These are runs of 7 systems, one row a step. Runs of the same system follow the same rule from any start.
M, trace 1 (9 x 20):
[[ -8 -31  27 -46 -13  10 -47  14  13  10  15  39 -26 -50  28   1   0   9
    7   8]
 [ 36   5  43 -39  47  -2  -5 -14 -17  18  13 -18   1  19 -41  16 -22   0
   -7  -4]
 [  9  22 -59  -3   9   6 -16  -6  -4  24  17 -19  11  14  22  44  12   7
   58   6]
 [-14 -21  32 -32 -22  -8 -26  -6   3  20  25  21 -24  10  69  -9  -6 -28
   17 -20]
 [ 49 -28  40  -2  32 -27  16  -8 -52   4   3   4  37  13  -5  -9 -13   5
   10   5]
 [ 19  11 -41 -14   7   3 -11  -8   8  -9  33   7  29 -54   8  19  21  28
   44   7]
 [ -6  22  31 -54   0   0 -22 -30  30  31  31  -9 -26  -3  25 -21  29 -20
  -11 -16]
 [ 30  11  21   5  34 -33  16   4 -30  26 -25 -21  19  56   1  -4  31   7
   35  -2]
 [  2 -19 -17 -21 -21   1  16  28   4 -31   1   0  24 -31  55  24  20  13
   56  -9]]
K, trace 2:
[[ -3  15   0  14  -5  -2  73  -7  26  -8   8 -35  12 -34 -44  -4   2   9
  -13 -26]
 [-10  -7 -45  22 -17  16  12  10   3  30 -45 -12  -1   3  46  10  32 -11
  -40  15]
 [ -4  -1  35 -36  13 -12 -36  44  -4  -5 -41  20 -21  15  17  -4  40  15
   36  -9]
 [  5   1  21 -18   3  13  34  15   7 -65   4 -37  26  11 -43  13 -21  18
   16  10]
 [-29 -35 -29   3 -43  35   3  -6  14   9  14 -15  -5 -13  28  16 -28  -2
  -24  51]
 [ -4 -27  46 -33   7  -6 -27  17   2  63  -6  29 -44 -23   7  -1   3   6
   -2  -4]
 [ 47  13   6 -19  48   4  19   7 -21  -9 -11 -24  20   0 -47  33 -20   1
  -14 -26]
 [ 10   5 -51  -2  -7  30 -32 -25 -16 -29  17 -13  24  25  43  20 -20 -28
  -17  23]
 [-15 -12  43  -8 -11 -22 -45 -17  -5  21  38  33 -25  26  21 -34 -14  -6
   34   9]]
T, trace 3, 9 rows:
[[ -9 -28 -11   2 -27  15  28  36   9 -40 -29  13   9 -60  21   4   7   4
  -25 -14]
 [-12 -18  57 -40  -6  16 -13  -1  11 -11 -16  -8 -13   6 -10 -33  17  12
  -48  50]
 [-18  13 -22  19   8  23 -14  23   9  -5 -15 -11 -14  10 -72  21 -22  34
    1  38]
 [-26 -16  -9 -13 -30  31  11  20  25 -18   9 -11 -28 -16  10  37 -52 -27
  -15 -37]
 [  6 -25  34   3  11   3   1  13 -25  27 -48  -3 -17  41  13  -5  -6 -25
  -55   3]
 [ 28 -11 -26  17  27  13 -19  23 -33 -21 -28  28  20 -37 -32  16 -11  22
  -25  22]
 [  2  -6  16 -28 -12  25 -13 -34  16 -27  55   0  -3 -37 -14  -4 -46 -13
  -44   2]
 [-21  20   1  36   3  -6 -14 -28  -2  48   1  -5 -36  50 -35 -18 -23 -15
  -34  11]
 [ -2  10 -37  52   1  -5  -5  27  -9  -4 -25  41 -11 -33 -12  11 -17  -7
   -6 -52]]
R, trace 4, 9 rows:
[[-24   0  34 -33 -15  24 -39  10  31 -43   6  24 -25 -33 -21 -25  -7  10
  -32  10]
 [ -7 -10  30  -2  -1  17  24   8   0  -9  -4 -40 -16  48 -40  17 -55 -13
  -21   1]
 [-26  -5 -61  39 -20  22 -13   2   6  45   0   2 -24  -6   0  30 -24   1
  -11  27]
 [  2 -17  25  -8  -2   8 -48  -7  -7 -14  16  52 -22 -37   5 -19 -29 -17
  -45 -12]
 [ 25   2  11  21  25   8   5  -5 -36 -47  -1 -14  23  39 -49   4 -46  -5
  -25   8]
 [-24  30 -66  41 -23  18  -1 -30  23  -8  34 -12   5  -7 -16   4 -14   5
   -5  20]
 [-19  11  27  20 -13 -18 -15 -30  12  14  29  37 -30 -11  -4 -47 -11 -25
  -30 -37]
 [ 18   8  -1  53  26 -16  22  24 -36 -17 -38  12   6  23 -43   2 -25  -6
  -11 -39]
 [ -5  18 -65  31 -17  21  16  -5   9 -41 -11  -3  26 -35  13   3  18  -3
  -31   2]]
J, trace 5 (9 x 20):
[[-34  21  -8  27 -27  11  29   5  39 -50   7  -5 -10 -22 -39 -19 -18  -3
  -18 -29]
 [-35 -12   4  57 -34  -4  28   4   0   6 -28   5 -17  14 -10 -30 -13  -7
  -47   7]
 [-21  -6  -1  41  -5  -4 -17  47  -5 -15 -51  42 -16 -18 -32 -22  16  31
   -8  16]
 [-11 -17   5  -9 -13  36  -5  32  12 -60 -25   7  -7 -40 -29   7 -28   4
  -53   7]
 [-31 -14 -14  14 -20  33 -26   2   5   3 -12  -7 -26  24 -17   6 -37  -5
  -49  51]
 [-29  -3 -10  24 -11   6 -58  25   0   1  -2  50 -43  -3 -21   5 -38   5
   14  -2]
 [ 15 -32  17  11   5   5 -10   8 -24 -18  11  35  -6 -28 -25   7 -68 -11
  -33 -18]
 [ 14 -13 -28  31  11  12 -29 -29 -34   5  14  16  18  -2 -23  -5 -33   5
  -38  56]
 [-10  28 -12   2   2   5 -65 -27  10 -28  42  40 -10 -21 -26 -24 -13   7
   -1  10]]
Y, trace 6:
[[  0 -25  41   3 -21 -26   8 -29 -11 -16  45  18  24   7  30 -50  -3   5
   31  21]
 [ -6   9 -11  34  -8 -11  40 -36  18  33  32 -17  14 -19 -45 -26   6  30
    4  36]
 [-22  43 -41   7  -6  11  -2  -8  42  41  -2  -2 -26 -43  -9   2  35   0
  -23 -26]
 [  6  38  20 -14  18 -16  -4  13   2  -6 -41   1 -17  27  18 -15  43 -25
   -8 -61]
 [  9   4   3  20   3 -14   6  25 -26 -72 -34   6  37  33  10 -17  20  10
   31   3]
 [-31 -39  11 -10 -44  16  11  17  18 -32   4  -3   9 -17  20 -13   4  29
   20  58]
 [-20 -20  30 -22  -5  15  23  13  26  55  -9 -24 -29 -15 -39   6   3  27
  -17  36]
 [ 17  21 -24 -10  34  21  -6  31   2  14 -35 -11 -17 -19 -43  49  -9   2
  -24 -32]
 [ 17  -6  -6 -30   5  20 -31  17 -19 -43 -23   3   1  19  46  27 -18 -36
  -19 -34]]
J, trace 7, 9 rows:
[[ 14  13  37 -14  11 -20 -19 -34  -8  25  16  20 -12   1  25 -42  16 -30
  -37 -27]
 [ 26  36   3  16  44 -18  13  -2 -18  -3 -11 -21  21  34 -60   0   7  21
   19  -1]
 [ -2  21 -51  16 -24   4  27 -13  15 -47  26 -13  33 -24  31   6   6 -11
   18 -24]
 [-21 -13  54   1 -28 -18  14 -19   8  12   5  -2  -7  24  32 -59  22 -12
  -16  13]
 [-11  13  13  10  13 -16  27  32  14  28 -29  -7  -8  -8 -59   0  23  46
   37   7]
 [ -1   2 -38  -3 -15  23  32  17  18 -20 -22 -15   6 -47  24  26  10 -19
  -36 -40]
 [-10 -11  23  -3  -7   7 -16   6 -15   2 -42 -10  -9  64  33 -21  17 -18
  -38  31]
 [-19  -5   6 -11   3   5 -17  51   5 -22 -18   6 -14   7 -29  27  -8  37
   66  13]
 [  0 -45  -4 -21 -28  23  28   8  11   0  24  -7  -5 -47  31  36 -44 -18
  -15 -20]]
E, trace 8:
[[ 12  41   6   1  40 -16 -27 -14  -5  55  -1  -2 -26  37 -47   4   8   4
   16 -11]
 [ 12  18 -17  -9   2 -10 -15  -1  -5 -21  24   9   1  14  45  24 -11 -32
   50 -64]
 [ 15 -18  30   1 -13 -25  26 -41 -16  20  22  -2  25   7  55 -43  17 -19
  -14   7]
 [ -6  18   5  27   7 -32   0  -5   5  25  14  26   6 -31 -36 -37  34  46
   41  20]
 [ -8  16   0 -51 -11  16  18  13  46 -18  19 -23  -9 -42   3  24  13   7
   28 -35]
 [  4  19   6 -14   8   1  36  -9   4  38 -30 -58   2  51  15   6  37 -12
  -20   7]
 [ -7   6 -11  28   5 -20 -16  35 -20 -13 -41  21   6  41  18  -5  30  16
   55   3]
 [  1 -52  28 -36 -26   7  15  20  -3 -48   6   2  26 -24  47   3  -8   7
   23  16]
 [  0 -23   0  -5  -2  15  16 -16   0  52   5 -25  10 -11 -19  -1  11  32
  -16  80]]
M, trace 9, 9 rows:
[[ 34  52  -8 -11  47 -22  -2 -14  -8  32  -8 -16  11  17  -9   6  46  -2
   17 -33]
 [  2  20 -15 -21  -8  -6  -4   8   4 -30 -10 -16  15  25  65   7  44 -14
   46 -28]
 [  1 -37  50 -29 -20  -6  16  -6  -6 -28   5 -10  24  19  51 -35  18  -4
    6  31]
 [ 16 -29  27 -10   8 -10  22   8  -4   7  -4  -1  29 -34 -25 -16  28  53
   21  52]
 [ -4  12   4 -47   7  16   3  19  38  31   0 -15 -18 -53 -16  23  32  28
   14  -5]
 [  6  16  12 -49  24  16 -17  13   6  40 -34 -33 -25  39  16  29  23 -17
  -14  -7]
 [  4 -23   2 -14   3   7 -21  37 -29 -18 -31  -4   5  56  34  30  -3   5
   44  19]
 [ -3 -55  22 -34 -27  14  -5  10  -2 -24  33   4   5 -14  27  17 -44   4
   29  28]
 [ 20 -31  19 -22  14   4  -9 -30 -12  56  38   3   0 -29 -23   8 -24  17
  -12  43]]
T, trace 10 (9 x 20):
[[-29   9  19 -17   0   7 -37  18  29  37  -3  29 -61 -26 -28   3  -7   4
   -7 -28]
 [ 16  31   4   7  24   4  43  13  -1 -17 -37 -32   3  18 -39  12  -5 -17
  -41 -48]
 [ -3 -11 -35  31 -22  20  -5  -3 -17 -53 -23   4  26   8  31 -11  -5 -16
  -49  26]
 [-16 -32  49  -3 -10  -4 -45   8  -9 -18  10  51 -20 -12 -13 -32 -26  16
    0  27]
 [  3  -5  15  17  11  -2  41   2   9  35  12 -17 -12 -21 -74   9 -33  19
   -6  -2]
 [-18  18 -49  15 -22  26  17  -9  28  25  -9 -20 -13 -23  17  15   9 -22
  -56 -10]
 [-11  19  23  -9   8   2 -50  21  -4 -29 -40  34 -28  20   7 -28  20 -16
  -37 -20]
 [ 18  -5  23  24  15  -3  20  16 -25 -66 -13   1  30   8 -58 -11 -29  16
   -5   3]
 [-22 -38 -14  22 -45  20  29 -17  11   2  33  -7   6 -30   6  -6 -40   1
  -24  38]]
Y, trace 11, 9 rows:
[[-30  -2  17  30 -35   2  31  -5  11 -31 -13  -5  -9  15  14 -38 -11 -32
  -55 -21]
 [-23   0  11  58  -5 -13 -13  17 -16   1 -39  34 -10  17 -34 -45  10  15
  -27  23]
 [-27   2  18  13 -20   8  -4  19  27 -57   2  30 -19 -41 -44 -28 -20  10
  -20 -14]
 [-24  -3  21  19 -20  18  32   5  10 -17 -31 -22 -14  21 -21 -19 -17 -20
  -69  -6]
 [-21   3  -9  43   2   7 -39  29 -14  -8 -47  36 -28  17 -34 -16 -11   8
  -36  18]
 [-19 -14  35  -4 -17  12 -13  27   9 -60   0  31 -24 -18 -25 -13 -46 -10
  -15 -27]
 [ -8 -24  19  35 -13  10  33  -2 -14 -16 -19 -13   3  29 -23 -13 -49 -16
  -60  10]
 [-20  -7 -17  42  -6  13 -46   4 -11   2 -10  44 -25 -12 -33 -12 -32   9
  -37  28]
 [-17  -1  40  -4  -9   3 -15  -5  14 -24  23  24 -30 -13 -25 -21 -52 -23
  -35 -38]]
K, trace 12 (9 x 20):
[[  8 -19  14 -48   3  13   0   9   7 -23   6 -16  30 -23  -2   6  25  42
   29  60]
 [ -7 -11   6 -50 -14  28  15 -20  31  34  34 -49  -4  -6   0  20   1  11
   -1  45]
 [ 11 -29   7 -32   5   4  14   1  -4  81   6 -29 -17  11  26  47 -12  -9
   11   4]
 [ 54 -31  14 -32  30  -9   4   6 -38  19   2  -2  24  -1  36  39 -11 -10
   23 -18]
 [ 46 -17   6 -26  18  -2 -13 -35 -38 -22  31  -9  50  11  27  -2  -6  -1
    6  35]
 [  4   6  -5  -9   0  -4 -21 -54   1  34  65  -6  11   8   9 -12  -1  12
   29  50]
 [  5  13   1  -4   3 -24  27 -42  14  69  55 -16  -3  -8   8   2   4  -9
   33 -27]
 [ 33   3 -13  20  13 -30  49 -20 -24  40  -1 -18  32   5  40   2  20 -21
    7 -35]
 [ 28   5 -15  12  11 -27   3  -8 -31  -6 -13   7  43  16  51 -16  52   6
   32   9]]
R, trace 13, 9 rows:
[[ 14 -18 -28  -3  -5   7 -18 -16  -6  29   8  18  23 -54  31  -6  35  26
   -5  51]
 [ 19  16  60 -57  31  -4 -25 -17   5 -20  21   2  -4  -3 -26 -25  12   8
   -1  -2]
 [  1  24 -18  -7  13   5  23  -2   0   4  12 -51   2  57 -10  40 -16  -9
   44 -12]
 [-17  -9 -41  15 -29  -6 -12 -14   6  49  25  18 -11 -15  67   5  10 -12
   31  -3]
 [ 28 -33  57  -6  17 -32 -14   8 -34  -1  -2  49   9 -21  11 -32   3   6
   10 -12]
 [ 38   9 -13  -6  28   3  36   4 -15 -33  -3 -34  48  -2 -37  24   6  25
   21  11]
 [-17  35 -32 -20 -18   9   2 -42  41  24  37 -33   1  -6  31  -8  42  -5
    4  12]
 [-12   8  48  -7   8 -33 -24   7  -3  39  -5  25 -39  33  14 -25  14 -11
   30 -35]
 [ 22 -25 -12  12  10  -7  29  48 -27 -16 -32   3  20  -5  13  41 -14   7
   46 -31]]
E, trace 14, 9 rows:
[[ 40  15 -26   7  37  -7 -28 -44 -29  39  44   7  13  -3 -16  22 -25  -8
    4  -3]
 [  4  32 -11 -13   6  -7 -56 -43   6   7  52  29 -13  -3  30 -15   0 -29
    5 -30]
 [  6   9  57 -10  10 -37   7 -33  -1  31  40  11 -11   8  -1 -35  -2 -18
   10 -42]
 [  9  29 -14  34   8 -37  38 -27   6  31  38   0  15 -17  -3 -10  18   1
   46 -43]
 [-11  32  -6  -9 -15 -15  21 -12  31  -5   7  -7   6 -26  37 -29  58  -9
   10 -36]
 [ -5  21  44 -10   4 -23  42   6  16  -4 -24 -26   9  17 -15 -35  54  19
   14  -7]
 [-13   9 -15  11 -15  -5  45  26  15 -20 -12 -32  16  16   3  12  26  27
   61   4]
 [-28 -27  -3 -17 -40  19  26  31  18 -11 -35 -25   2   5  52   6  34   7
    4  30]
 [ -1 -35  20  -6   4   6   9  45 -17  13 -60  -9   2  11 -12   6  22  35
   -1  56]]

Name the system that made each run.
trace 15, 2 rows:
[[ 22 -38   8  14  16 -18 -19   4 -43  55 -18  30   8  -5  23  -7  13  17
   -2  38]
 [ 28  -4  -5 -32  24   6 -45  -1  -8  -9  25  34  12 -55 -10  17  -1  26
   27  11]]

E
trace 16 (2 x 20):
[[ -7  -6  22 -24   8  12 -41  -5 -12  24  -5 -12 -12  57  -6  -2   2  17
    6  71]
 [-19  -7  -4 -23 -12  13 -29  17  18  -4  39  11 -24 -20 -14  39 -40  17
   60  -5]]

R
trace 17, 2 rows:
[[ 14   7  44 -37  34  -8   5  21   0  -1 -13 -26   1  25 -43   6  19  33
   38  19]
 [ -3   8 -49 -12 -16  21  37   0  27   4  23 -41  11 -25  22  48  -9 -10
   20 -23]]

J
trace 18 (2 x 20):
[[ 24  23 -41  34  21  -3 -34 -50 -19  12  40  21  22 -10 -20  -9 -12   3
  -17  22]
 [  8  45   2  10  12 -13 -38 -43   2 -35  46  28   6  -5 -20 -42  -4 -13
   -8 -20]]

J
trace 19:
[[ -7   0   1  64   4 -24   0  -7 -33  15 -23  16   8  41 -27 -40   4  18
   -8  38]
 [-27   5  -8  14 -22   6 -11   4  30 -34  23  38 -12 -64 -26 -21  -8  19
    5  -7]]

Y
trace 20, 2 rows:
[[-11  -3  -4   9 -13  -7  23 -16   4  27  43 -26  -9  38  10  28 -45 -17
   52 -21]
 [ 17 -40 -21  27 -11 -20  12 -16 -31  57  14  20  11 -18  58   6 -11 -15
    3  -1]]

M
trace 21, 2 rows:
[[ 29   8  44  -7  33 -27 -19  -7 -40 -28  -1  10  20  52  -7 -23  -4  -5
   19  -6]
 [ 12   2 -18   3  -4   0  34 -14   3 -33  43 -25  41 -19 -18  12 -13  26
   53  16]]

J
trace 22, 2 rows:
[[  4 -37  38   9  -3  13  10  -3 -24 -20  12  -9   8  24 -37  -4 -64   2
  -24  34]
 [ -9  12 -47  31   0  19  -5 -20   9  27  28 -10  -4 -21 -50  22 -32  21
  -11  35]]

R
trace 23:
[[-21   9  28 -33 -18   4 -22  27  15 -56 -21   1  -9  29  44 -14  28 -12
   22 -16]
 [-10 -30  36  10 -13 -10  40  33 -14 -17 -27 -21  15  38 -14  -4  -2  28
   36  35]]

Y
trace 24, 2 rows:
[[  7   9  37 -70  15  30 -14  11  12 -30 -10 -37 -11  29  -5  23  -8 -14
  -21   0]
 [  3  -4 -14  29   6  -6   0 -12 -31  30   5 -24   3  77   3  17 -30 -10
   23  25]]

E
trace 25:
[[-10   6  -9  28  -8   9 -20 -32   9  -1  31  32  -3 -47 -42 -33 -19  11
  -46  27]
 [-12  49 -18  10  15   2 -27 -20  24  45   2  10 -41  -9 -33  -7  13 -11
  -40 -26]]

K
trace 26, 2 rows:
[[  6 -17  13   7  -9 -19 -32  -4 -25 -22  -4  50   7  -8  61 -35  14 -22
   -8 -14]
 [ 27   5  39  -6  18 -16   8 -18 -16 -61  23   6  37  -9 -37 -33  -8  12
    0   0]]

M
trace 27 (2 x 20):
[[ -7  14  -3   1 -10  22 -25 -20   0 -53  23   2  -8  23   2   1 -54 -42
  -40 -23]
 [-22 -10  10  51 -17 -12 -13 -16 -23  15   8  17 -16  57   5 -25 -42 -22
   -3   8]]

Y
trace 28 (2 x 20):
[[-18 -25  54 -13 -34  -7  28 -16  11 -26  36 -15   0  24  22 -30 -24 -20
    5  -3]
 [-20 -15 -15  55 -16 -22  45  -4   2  64   5   1  -9 -13 -19  -9   6  23
   17  18]]

E
trace 29:
[[ 21   8 -18 -53  14  12  -4   9  10  -1   7 -25  19 -16  25  37  37  23
   48  12]
 [ 15  -4  -2 -57   7   6  14   4   8  25   5 -48  11  17  39  41  24   4
   42  10]]

Y
trace 30 (2 x 20):
[[  2  30  -1 -22  11  11 -18  28  13 -75 -10   0   9  -7 -30   8  11  20
   35 -13]
 [-23  -9   5 -10 -40   9  52 -21  26  -8  25 -51   5  23  37   0  -6 -25
    4  -4]]

R
trace 31 (2 x 20):
[[-22   4 -13  31 -37   1  50 -26  13 -33  11 -36  23  23  21 -33   4 -16
  -23  12]
 [-37   5  -7  36 -19  -9 -16   8  13  48 -25  21 -27   0 -13 -33  39  28
    1  39]]

Y
trace 32, 2 rows:
[[-28  18  21 -39   0  27 -36  -6  36  37   7 -13 -45  10 -34   1   1   8
  -24  28]
 [ -6   2   2  12  17  -9   6  28 -12  46 -26 -19 -28  55 -22  35 -18   0
   33 -15]]

M
trace 33:
[[-11  -5  -6  -3 -22   6  59   4  36  -2  23 -18   5 -66 -13   7   1  15
    6 -21]
 [ 11  10  21  -8  17  -7  18 -20  -1  68 -20 -19 -14  13   4 -12  29 -17
  -54  -5]]

R
trace 34 (2 x 20):
[[ 17 -21 -12  47  15 -15  16  30 -28  29 -34  35  -4 -33 -10  12 -17  -3
  -23 -39]
 [ 33  -9 -16   5  19  15 -27   7 -37 -44 -37  17  35  -6   9  -2  10   4
  -45  32]]

J
